Where one turn sends some rows of the set: a few examples, then the rows asked:
Q151: [ -0.7 -24.9  25.8 -10.9  12.5  20.7  17.5  -8.3  -6.1 -17.9   0.8  40.0
  47.1  23.2  24.7  -5.7]
Q374: [ -7.1  17.3 -15.8 -34.1 -25.3  15.6   2.1   7.7   9.7 -27.8  23.1  35.1
  36.5  10.3   2.5   5.6]
Q200: [ 26.3  -7.6  19.6 -25.7  20.2  56.7  17.1   4.7  26.0  -7.4   1.8  11.2
 -13.0  14.1  20.7 -45.8]
Q652: [  3.0 -14.6 -14.3   0.9   3.5  30.6 -18.9  11.3  32.7  -6.1 -32.9   2.6
  -3.5 -27.6 -11.8 -43.6]
Q922: [-33.6 -10.0   7.7 -12.5  10.2  42.2  23.1  -7.9   7.1 -15.3  -0.4  37.6
  38.1  37.4  20.1 -25.2]
Q484: [ 17.0   6.7  16.4 -30.0  20.6  48.8  11.1   9.4  24.6 -15.9 -11.4  12.3
 -12.4  35.1  28.4  -4.5]
Q138: [ 22.8  -9.2  33.0 -21.5  28.5  45.2  13.8  18.2  31.6 -12.8   7.6  16.4
 -15.1  27.8  15.7 -29.4]
Q877: [ -5.1  -9.1  -9.7   3.6 -24.6   5.9 -10.3  -1.4  31.3  -9.9 -14.1  17.3
 -12.9 -26.4 -33.6 -32.9]
Q904: [-11.3   8.7 -18.7 -26.8 -14.8  22.3   3.9  12.1  16.9 -32.4  23.2  48.6
  23.0  28.4  10.4   8.2]
Q637: [ 11.8   4.4 -19.9 -27.3 -24.9   0.5 -16.2  19.3   7.5 -24.8   3.1  42.7
  24.9  11.8 -11.1   6.9]
Q666: [-17.3  21.3   9.8  16.3 -31.3   9.9  15.1  14.4  -0.2  -0.6  -7.8  48.5
 -11.5  -1.2 -22.8  -2.9]
Q888: [ -3.6 -20.5 -22.5   5.2 -18.8  22.7 -10.8  -5.4  28.4   0.8 -26.4  23.1
 -17.5 -23.7 -18.4 -36.7]
Q145: [ 30.0  -8.2  23.4  28.8   6.3  32.5  33.4   9.9  17.5   9.6 -19.5  23.3
  -4.3 -19.0  18.2 -15.7]
Q320: [-36.9  -4.0  -0.4  11.3 -21.9  19.9   8.3  23.1 -18.0   7.0 -18.7  33.2
  16.5  -8.6 -18.4  -8.3]
Q267: [ 42.9 -15.8  25.1  21.1  -5.7  31.7  18.0  -3.9  20.2  -6.7  -0.7  23.2
  17.9 -17.4   9.5 -48.9]

Q637 -> Q484
Q151 -> Q145
Where do these go?
Q877 -> Q904
Q267 -> Q666
Q888 -> Q374

